Rotation paths and how fast each direction turns (deg/step):
Each turn is a multiple of 5 degrees from 10 to 175, or 0.
Each row of a path follows its step; steps can be skipped.
Path 1:
step 0: [ -5  10  21  -2   1  -1  23  12  12 -10   9   7   7 -16  10   0 -15   6
   7  -3  -9   0  -4   0  14 -19   3  -5  11  15  18  10  12   8   0  10
  -5  12   2   6  -1   0   4   9  -6   5  -6  17  -3]
step 1: [ -1 -10  -3  -5 -12 -11 -15  -9   4 -10  -1  -9  -9  17  11  -9  -1  -4
   0   4 -20   6  -7 -16   5 -16  -4   0  10   1 -19   9  10   1  14  -7
  15  -1 -10  -6  -3 -12 -14 -15  -3  -2 -16   7   2]
step 2: [-15  12   5   1  13   5  -8  -3 -11 -10 -19  -1  -9   2  12 -14  -4   8
   3   5  10 -10   2  -2   7   9  -1  16   7 -15   5 -12   1   7   5   3
  -2  14   4 -16 -10  -6 -11  19 -12   2  19  11  -5]
step 3: [-10  -8   5  -9 -19   3   3  -2 -16 -11  11   0  17 -16  13   4  -2  -6
 -22  -9  11 -12  -9   5  -2   5 -15 -10  -4  -2   9  -4   9  -8  -4 -13
  -2 -17 -11 -11  -9   5  -3  -4  -3  -2 -12  13   5]
step 4: [  1  18  -2 -10   7  -5  -2 -14   3  17  10 -14  -7 -17  -6  -6   4  13
  12 -15  -4  18   8  -5   3   7  16 -10  15   0  -6  -4   7 -14  -2  -6
  -3  -2  -8  -1  -2   8 -16   9  -1 -20  -4   8   4]
step 5: [ 10   7  -9   0  -8  -7 -10  -1   0  -7   8  23  -7  -7   9 -22   1  -7
  -6   5  -1  -8  -2  -7  -6  26  -7  -1   9   3  -3  -7   0 -12  -1  14
  15  -3   9   2 -12 -13   3  -6  21   1  10 -15   4]
step 6: [-16  13  11 -11   0  -4   1  21  11  -7   2   5   3  -3   4   0  -5  13
   1   1  23   2   9   5  16  -7  14  -9  -6 -18  -8  -3  -2   0 -20  -5
 -10   3   6 -15   0   2  16 -16   2  -6  -3 -14   0]
step 9: [-16  -2   2   3 -10 -14  12   2  12  -1   6  -1   3   1  18  -9 -18  10
   4   3  -1 -14  11   1  -3 -18 -23   2   2  15   8  -1  -7   9   5 -10
  -8   3  13  -2 -20 -19  -4  -5   2   5   4  11  -8]
step 10: [ -1 -10  16  -6  10   5 -21 -11   2  -9  -8 -17  -1   6  15  -8   2   2
  -5  -4   1  14  -7  -4   3 -12  -7 -30   4 -11   5   6  15  -5  10  -2
   2   6 -10 -10   5   4   3  -9 -17   0   9  11   2]
[ 1  2 -5  1  0  3  2 -1 -5  3 -3  2  2 -5 -2  1  0  0 -5 -5  7  1 -1  1
  1 -5  6 -1  2  4  1  1 -6 -2  2  1  4 -5  3  2  2 -3 -2 -1 -1  1 -1  7
 -3]	85
[-1 -5  1  3  4  1  1 -2 -2 -8  3 -1 -4  2 -6 -2  1  0  0 -5 -4 -3 -2 -6
  1 -5 -2  3  2 -2  4 -1  1 -2 -3 -3  0 -3 -4 -3 -2 -1 -1  1 -3 -1  3  6
 -2]	40
[ 0  0  2 -1  2  1  1 -3 -2 -2  6  3 -1  0  4  4 -4 -1 -4 -1  1 -2 -4  1
  2 -3  2 -1 -2  0 -2 -3  1  5  2  8  1 -3 -7 -3  4  1  5  1  8  0  1  1
  4]	140
[ 7  2  3 -1  6 -1 -6 -8  1  3 -5  1 -2  1 -2  0  0  0  3  0  1  1 -3 -4
 -2  1  0  0 -1 -4 -5  6  2 -1  5  0 -2 -3  0  2 -1  2 -5 -1  4  0  0  2
 -2]	120
[-5  0  3  1  1  1 -3  1  0  2 -5  3 -2 -7  0 -1 -1  3  5 -1  4 -6 -3  2
 -4 -4 -7 -1  0 -2  3 -1 -3 -1 -2 -4  1  0  0 -2  2  1  6  1  4  2 -4 -2
 -3]	110
Path 2:
step 0: [ -8   4  -5  10   3  -6   4   5 -15 -26  11  -5  12 -10   8  -4 -12   1
  -2  -7 -26  -1  15  26  -4   6  -5  12   9   1  -3  -8  -8  -1   6 -10
   6   6 -19   9 -10 -14  -9  -5   5  22   2   8 -18]
step 1: [ 18  10   2  -2   8 -15  22  -3  10   5  17 -10 -11   8   2 -13 -10   9
   8 -12 -14  15  12   5 -13 -13  -6  -3  25   4  -2 -12   1 -15  -7  -7
   7  -3   7 -19  -7 -15  -8   1   0  19   5   1  -2]
step 2: [ 11  -2 -18  -8   8  -1  14 -28   4  19  -5  -1  -3  -2   8   5  -1   0
  -7  -5  -8   2   4  -4   3  -8  -2 -16  -9  -4  -8 -34 -15  -6   9 -13
   9  17   4  -4  -5  -2 -14   1   7  13   7  13  17]
step 3: [ -4  13   6 -20  -6   2  -9  -8  11   2   1  14  -6  13  -5   4  -3 -10
  14   0  -8  -6   3   9   7   3   5   5  -4 -19   5 -18  -9   2  13   2
 -13  12 -10 -19  28   2 -15  -2   1  22 -12  13  15]
step 4: [-19   2  -7  -6  -6 -12 -18  -8  -8   4  21   0   6   5 -12   7  14   8
   9  14 -14  21  -7   0  11   5   0  20   5  -3   8 -15  -1   0  18 -11
   7  -3 -27  -2   9 -14  -5  -3   0   6  16   6  -8]
step 5: [ 10   5   5   1  16  -8   5   4 -18  -2  -3   4 -15  -3  -3   6   3   3
  13  20   2  13  -6  -6 -17  19  -4  15   5 -13   8 -16  15   2   8  -5
   7 -16   8 -10 -10 -20   3  -2   6  25   8  12 -15]
step 6: [  4   7  17 -10   5   1  17 -24   1  -7  -8  18  -7   5  17  -5   6  -2
  -3   2   2  13 -14   1  -9 -18  -5   2 -17  -5  -3 -11   3 -13  16  11
   6 -18   5  -2 -13   0  -3  -3  16  10  28  -6   6]
step 7: [  3 -11  16  -5   4   2   8  -8  -4   4  15  14  -3  12  10   6  -2 -10
 -17   2  -9 -12  -4  17  21   2   5  -2 -11 -15  12   7  -2   4  22  -4
 -20  -3  12   6  -8 -12 -24 -12  17  12   1   1  10]
step 8: [ 10   7   5  14  -6  15 -11 -10   1 -13  23   0 -21   7  10  -6   5   8
   6 -13 -10  -3   9  -4  20  -4  -4  30   0  -5  23   1  -8  -8  10 -17
   2  -9 -13   3   3 -10  -6 -15   3   2  -7  -8   7]
[ 1  5 -4 -3 -2  5 -3  0  0  3  2  6 -4  3 -1  0  1 -4 -5 -4 -3  1 -5  3
  2  4  6 -1  3 -3 -4  3  0  2  1  2  1  2 -3  2 -2  2  2 -1  6 -2 -4  0
  4]	85
[-2  0  0  1 -1 -2 -1  4  0 -1  7 -5 -2  2 -4 -6  2  4  1  1 -3 -2 -1 -2
 -3  5  0  3  6  5  2  3 -6  6  4 -2 -3 -1 -2  1 -3  3 -3 -4  1  1  2 -3
  0]	95
[-2  0  4  2 -1 -1 -3  2 -4 -1 -7  0 -3  1 -8 -3 -3  0  3 -7  1  4 -3  3
  3  4  3  3  1  2  1 -2  2 -5  1 -3  4  3 -1  3 -1 -2 -1  0 -3  0 -1 -1
 -7]	80
